One turn moves each row of this set onto another row. After a few examples, where does it send each row asked below?
Q_325: [ -5.7 -14.8  12.8   7.1  23.3   7.5  17.3   8.0 -29.0  -5.2 -12.0  25.9
   3.4  10.8   2.3  -9.7   4.9 -20.7  -5.0  24.3  15.7   7.1  -7.6  -4.0
  -4.8  14.3 -22.5   4.5 -28.2  -4.9]
Q_490: [ -0.6 -15.2  14.2 -11.4  23.1  -7.2  14.1   7.8  18.9   1.1  -3.9 -16.0
 -14.1  11.5  -3.5   9.7  23.8  -3.5  -2.1  16.4  -8.5  -8.9 -10.5   7.5
 -24.0  13.3 -14.3   3.9  28.5   6.3]
Q_920: [ -3.5  17.8   4.1   3.6  35.6 -32.4   5.7 -23.8  -0.7   4.9   0.4  11.3
  -8.7  11.1  -2.3  23.2  -5.7  -5.2  12.5  -2.0  13.9  11.8 -15.1   9.6
  -5.4  12.2   9.5 -15.8   5.1  10.0]
Q_289: [  0.7 -21.2   3.3  16.3  13.9 -11.8   6.1  -1.8  -3.5 -16.1   4.7  11.5
  12.3  31.2  11.9  -2.6  11.4  -1.8  -2.0  -2.2 -15.5  19.7  -6.8  22.9
 -24.9  33.9  -1.4  -5.3  -9.2 -18.8]
Q_486: [-17.0  -6.9  28.3 -13.7  10.5 -11.5   8.6   0.3  -3.2  -4.5 -16.7  16.6
  17.8  -7.6  23.3 -19.1  -1.7 -12.7  -4.3 -20.2  10.6   6.5   3.2  19.6
  -8.6   3.1   0.8  17.2   6.7  -8.4]
Q_682: [-10.3 -12.2  13.3   5.8  29.5  11.3  16.2   9.2 -31.6   0.2 -11.2  23.4
   6.6   8.0   8.0   0.2   6.9 -10.1   0.5  21.1  20.5  12.5  -8.2  -3.7
   4.6  19.1 -17.4   5.3 -28.7  -7.9]
Q_563: [-10.5 -10.3  21.8 -11.2  29.7 -10.5  16.8   6.1  14.6   7.8   1.5 -17.0
 -10.4   5.9  -4.3  15.8  20.4  -3.4  -5.1  12.9  -7.9 -14.7 -11.7   7.1
 -16.4   6.1 -13.6  -7.3  30.0   3.6]
Q_603: [ -9.4 -19.5  12.7   5.6  33.4   8.0  10.9   9.3 -31.1   6.6 -11.6  28.2
   6.2   9.1  11.6  -7.2   2.8 -15.3   3.8  20.7  13.9  12.1  -7.2   0.3
  -1.9  11.7 -16.1   6.5 -26.4  -5.5]
Q_707: [-22.0 -12.8  11.7 -14.8  -6.2 -13.1 -14.1  20.6  -4.9  -7.2  -4.6 -15.4
  17.5   2.6  -3.5  -1.8  15.6  -5.0   4.5   2.4  -9.6   6.6  11.1 -13.9
   5.6  -3.0   6.3 -13.6  14.7  -8.5]
Q_380: [ 11.8   0.7  13.2  -4.2  11.8   2.4  -1.6 -13.0  20.7  -6.2  -3.7  -3.1
  28.4 -19.3  -4.7  21.8   4.1   9.8   2.2  -6.9   5.8  21.5 -10.1  -3.8
 -10.1  42.9 -16.0 -10.4 -12.1  -2.9]
Q_157: [-24.8  -4.4   9.1 -20.5  -6.2 -11.1 -15.5  21.2  -2.7  -7.4  -0.9  -1.2
  20.3   0.3  -3.3  -4.4  22.0  -6.8   5.7  14.1  -8.7   8.1   9.5 -19.4
   7.2   2.6   7.4  -9.8   8.5  -9.5]
Q_966: [ -4.8 -14.0  19.5  -8.9  29.4  -2.5  -3.2 -16.1  -0.7   9.2  20.8   6.0
  25.8  -5.8   6.0  -4.1  10.7 -23.9 -11.1   5.3  -3.5   3.6  16.5  -3.3
 -16.4   3.0  -2.3 -32.5   4.6 -28.1]
Q_712: [ -9.0 -16.0  16.2  -8.0  21.7  -6.2  16.9  12.3   4.5   7.3   6.2 -15.6
 -13.5   3.6  -5.5  12.4  18.3  -8.6  -6.3  13.5  -4.1  -6.4 -11.4   0.8
 -20.3  -8.7 -19.6  -5.4  33.7   0.2]
Q_255: [ 13.8  -3.1  12.5  -7.0  11.9   0.0  -5.7  -8.6  14.2   1.1  -1.7  -6.4
  31.8 -19.3  -5.9  19.8   0.0   7.7   2.3  -5.7   0.3  26.4 -12.0  -3.2
 -21.5  35.6 -14.8 -19.6 -14.3  -2.4]
Q_368: [ -2.0 -12.6  10.7   5.6  24.5  11.3  13.3  10.7 -36.1  -1.8 -14.9  21.0
   5.3   8.5   5.8  -5.1   2.5  -6.7   3.8  18.1  14.0  15.4  -7.2   1.1
 -10.1  19.3 -15.8   7.3 -33.4  -3.0]
Q_131: [-12.2 -12.4   7.7   7.4  24.2   8.5  10.8  16.0 -30.6  -0.7 -10.1  27.5
   1.0  15.0   6.6  -8.1  -0.1 -15.0   5.7  21.4  15.4  13.8  -5.6  -2.1
  -8.1  15.5 -18.3  10.6 -24.3 -10.6]
Q_601: [ 14.5   3.8  15.9   1.9  17.1   2.6  -4.1 -11.7  17.9  -0.3  -0.6  -7.4
  26.2 -19.3  -5.7  25.3   4.0   6.6   0.4  -9.2   5.0  31.9 -11.1  -0.7
  -9.4  33.5 -16.4 -12.1 -12.0  -5.9]
Q_355: [ 17.2  -0.5  17.6   3.8  19.0   5.7  -4.8 -12.8  17.7   4.6  -0.6  -3.8
  26.1 -13.8  -5.2  23.5  -3.4   7.5  -0.3  -3.8   6.4  29.3  -7.1   2.5
 -16.9  36.9 -15.7 -11.0 -14.3  -2.8]
Q_907: [ 14.2  -2.9  15.1  -1.5  20.2   4.5  -1.2 -14.2  19.4  -7.3  -4.3  -0.8
  27.5 -19.1  -3.3  20.9   1.3  14.6   3.5 -10.5   4.1  23.1  -7.1   6.3
 -21.8  35.1 -15.9  -8.4 -13.9  -1.5]
Q_689: [  1.6 -14.7  -1.4  12.3  14.6 -11.1   3.6  -7.0   0.2 -15.9   3.7   8.3
  15.6  27.2   9.3  -1.0  11.5   1.2  -1.1  -6.0 -18.3  18.1  -5.9  26.2
 -21.7  38.2  -0.1  -6.5  -6.5 -17.1]
Q_996: [ -9.0  -9.2  11.5  10.3  24.1   6.7  16.0  12.3 -27.0  -0.2  -7.9  27.5
   0.9   9.8   7.3  -8.1   0.9  -8.3   2.5  25.3  14.9  11.4 -12.5  -4.8
  -3.5  17.8 -19.6   7.3 -29.9 -11.2]
Q_97: [ -7.0  13.6  11.3  -4.9  42.3 -29.4   5.4 -18.3  -1.4   7.3  -6.1   3.4
  -4.5  11.9   5.9  24.3 -11.2  -3.2  14.8  -8.1  22.3   9.1 -14.5   4.3
  -6.1   4.8   2.8 -11.1   8.3  10.1]
Q_33: [ -2.0 -11.9  22.3  -3.9  28.6  -1.0  -4.7 -20.5   4.0   8.8  20.4   3.4
  25.4  -9.6  10.0  -1.0   9.3 -24.0 -13.9   3.2   0.9   8.5  13.7  -3.3
 -22.0   3.6  -3.6 -30.4  -1.1 -26.5]
Q_980: [ -2.3  15.3   1.8  -4.6  30.4 -31.0   0.4 -16.8  -1.1   7.6   3.1   2.7
 -15.9  11.0   7.9  24.1  -3.0  -5.5  11.9 -10.5  11.2  11.6 -19.9   3.9
  -0.9   2.6   5.3 -10.6  10.1  11.4]
Q_274: [-15.5  -6.0  26.8 -14.1  16.2  -6.8  12.9  -5.1  -7.3  -5.2 -19.9  22.0
  17.4  -8.4  23.5 -17.4  -3.6 -11.2  -6.8 -15.3   8.8   5.0   3.2  20.9
  -5.9   5.0  -3.9  19.5   5.4  -9.0]
Q_194: [-24.6  -7.0   4.8 -22.7  -3.5 -15.7 -16.2  18.1  -0.6  -4.2  -1.0  -6.1
  20.9   1.4  -0.5  -9.9  17.9  -5.8   4.5   8.9 -13.5  12.5  16.1 -16.6
  -6.5   2.2   5.3 -13.3  11.7  -6.0]
Q_975: [ -7.4   0.5  -6.5  -7.5  16.6  -4.6  24.0 -21.6  13.1  -3.2 -11.9  13.5
 -20.3   0.5  -9.6  -7.3  -1.3 -19.8 -13.5  23.4   8.2  26.5 -12.3   9.0
 -12.9  -9.5  -4.1  10.0 -11.2   0.1]
Q_40: [ -9.1   2.8  -3.9 -17.5  17.5 -10.9  20.1 -28.9  11.6  -2.5  -1.8  12.6
 -22.3  -2.8 -11.4  -5.5   9.8  -9.0 -12.7  26.8   8.0  29.9 -17.0   4.5
 -14.2 -10.0  -7.3   0.7  -3.3  -9.0]
Q_805: [-21.7 -10.3  12.6 -23.9  -3.2  -6.1 -17.0  23.1  -7.9  -6.5  -8.4  -3.0
  20.2  -4.2   0.5  -5.7  12.5 -10.8   8.9   8.3 -12.8   8.1   9.8 -18.4
  -1.0  -7.5   5.5  -7.8   4.9  -5.9]
Q_978: [-25.9  -7.7  13.6 -22.3  -6.4  -6.6 -20.9  18.4   4.5  -9.6  -3.2  -8.0
  21.2  -0.3  -3.7  -8.7  13.2  -6.9   5.6   5.1  -6.7   9.9   9.7 -14.8
  -2.3  -3.3   1.2 -12.9  14.2  -1.6]
Q_227: [  2.0  17.1   9.8   3.6  32.9 -31.1  -5.8 -15.0   3.7   4.4   5.8   0.7
 -13.7  11.8  -4.2  15.3  -6.9   3.1  12.0  -8.2   8.9  14.0 -22.8   5.8
 -10.1  10.9   8.6 -19.1   7.0   8.3]
Q_245: [  1.2 -15.7  15.4 -11.7  23.5  -5.3  21.2   7.8  12.2   4.9   9.2 -11.7
 -21.5  11.3  -5.6  11.6  22.4  -1.1  -5.5  14.0  -4.3 -13.4 -13.2   6.6
 -16.2   0.3 -14.2  -1.7  20.1   7.4]
Q_203: [-24.3  -8.5  10.5 -19.3  -8.3  -8.1 -13.5  23.3   1.2 -12.1  -2.6  -4.8
  15.1  -0.9  -1.5  -7.4  15.9  -9.6   3.6   6.2  -5.4   6.5  12.0 -17.1
   5.4  -1.7   4.5 -13.9  11.6   1.9]
Q_79: [ 12.5   7.7  14.2   0.8  15.9  -2.9  -6.4 -10.9  17.8  -1.4  -5.3   1.3
  23.5 -23.5  -4.6  23.5  -4.0   7.6  -4.0  -6.7   6.7  25.1 -16.6   4.1
 -15.7  37.2  -9.2 -12.3 -15.5  -9.6]
Q_532: [-16.6  -5.2  -6.5 -11.6  18.3  -7.1  23.5 -25.2  10.2  -5.0 -12.9  11.9
 -20.8  -2.2 -14.4  -9.2  13.3 -18.9  -7.8  30.1   4.6  23.1 -10.1  10.9
 -10.9  -5.9  -4.1   6.8   0.6  -9.6]
Q_686: [-12.3  -2.6  -9.8 -11.8  19.9  -8.8  13.2 -25.3   9.1   2.2  -4.4  14.3
 -12.3   1.4 -15.3  -7.3  12.6 -15.5  -6.3  37.6  11.5  28.4 -10.2   9.5
 -16.7 -10.6   3.5  -3.5  -3.1 -11.0]

Q_996 -> Q_601
Q_289 -> Q_33
Where do these go?
Q_325 -> Q_79
Q_563 -> Q_532
Q_805 -> Q_368
Q_194 -> Q_603
Q_40 -> Q_980
Q_157 -> Q_682
Q_355 -> Q_978
Q_227 -> Q_712
Q_490 -> Q_686
Q_689 -> Q_966

One turn moves each row of this set onto another row. After a few examples, where does it send each row asked below?
Q_515: [ -2.9  -9.0  14.6  -1.3  -1.2  -1.3  14.9  20.4 -15.6  -2.3 -15.3  39.9]
Q_977: [-12.3 -11.8 -13.1   5.0 -14.0   9.8   5.1  15.8 -11.7  27.1 -10.0  30.3]
Q_841: [ -4.3 -20.4   8.2 -11.7 -10.1  -7.5  -3.7  14.0   8.4  -1.6  29.4  21.2]
Q_950: [ -1.0  -9.4   2.7 -11.1  -1.4   3.4   8.4  -3.4 -13.8   1.7  32.5   6.8]
Q_728: [ -0.9  10.4  20.7  23.5   1.2  -4.7   6.8   6.4  -8.2 -15.8  -2.6  19.4]
Q_772: [ -7.5 -10.1   2.5  -1.7   2.5   4.7  -2.5  19.0   8.1  15.9  -6.7 -19.0]
Q_893: [-16.5 -11.0 -20.5  18.4 -11.2  -2.1  -2.0  31.1  19.7   3.4   2.8  17.5]
Q_85: [ -4.4  -1.8   3.9  25.6  -3.1  -0.2  12.8   1.8 -32.9  -9.4   4.6  17.4]
Q_967: [ -4.2 -14.7   4.1  -6.0  -4.6  -6.0  -8.0  10.3  11.9  -5.6  30.7  18.9]
Q_500: [ -5.4  -8.2   6.2  -5.9  -5.5   4.9  -2.1  23.9   6.4  12.3  -4.8 -21.1]
Q_653: [  0.2   8.8   1.3   7.1  10.0   7.5   3.7  16.2  -9.4 -16.2 -11.4  32.8]
Q_784: [ -6.1 -12.0  -3.0  11.1  -1.1   3.0  15.6   9.8 -35.9  -1.9  -3.5  30.5]
Q_383: [  1.8   2.3  29.4   4.7 -15.8  -4.7  16.8  17.9 -21.1 -11.2  -4.1  21.2]
Q_914: [ -3.1 -10.7  13.8  14.1 -24.0  -9.9   1.6  30.7 -15.1 -18.5   3.4  29.6]
Q_240: [-11.1 -13.9   4.3  -2.5 -15.8  -7.7  25.5  23.7  27.5  -9.0   1.1  11.7]
Q_339: [ -4.5  -2.5   9.5   1.4 -44.1   3.2   4.9  28.1 -14.3  12.0   2.0  13.1]
Q_843: [ -7.8 -14.2   6.0  -6.5  -1.9   3.8   0.9  21.6   5.3  19.1  -8.0 -16.8]
Q_498: [ -5.9 -10.2   0.4  -9.2  -0.9   7.4  -3.3  25.9   7.8  13.5  -7.9 -16.2]
Q_781: [-11.4  -7.8  -0.6   4.0  -9.4  -5.5  20.3  20.1  31.9 -13.3   2.2   9.7]
Q_468: [ -8.8   7.0   6.6  31.5 -22.6   0.4   2.1   0.0  -9.3  13.9   6.8   2.0]
Q_516: [-7.1 -0.3 -3.8 -2.7 -5.2  7.2 40.6  2.6 -1.2 -4.9  4.3 -6.1]
Q_239: [ -7.8  -4.0 -11.7  -8.0  -0.2  10.7  39.6   5.6   0.1  -2.8  -0.3   1.3]
Q_399: [-14.6 -16.1   5.3  17.1 -34.4 -13.4   9.9  31.5   9.3   7.5   9.6   5.7]
Q_855: [ -5.5  13.3 -19.1  15.8 -14.1  14.8 -13.7  20.0   2.1   0.4   0.4  17.1]
Q_169: [ -4.1  -4.7  -2.0  18.6  -9.1  -3.6  -7.3  27.5  -7.5 -22.5   1.1  33.9]
Q_752: [ -8.7   7.3 -16.9  19.6 -12.6   9.6  17.5   8.6 -15.2   3.8  13.0 -12.2]
Q_492: [-10.7 -10.4 -21.2  -3.5 -15.8  12.1  25.8  21.6 -22.0  16.5   1.3   5.5]
Q_666: [ -1.8 -12.2  -5.2 -15.4   3.7   6.8   7.2  -1.1 -12.7   3.3  28.8  13.1]

Q_666 -> Q_841
Q_339 -> Q_468
Where do these go?
Q_728 -> Q_653
Q_772 -> Q_498
Q_752 -> Q_893
Q_85 -> Q_169
Q_781 -> Q_239

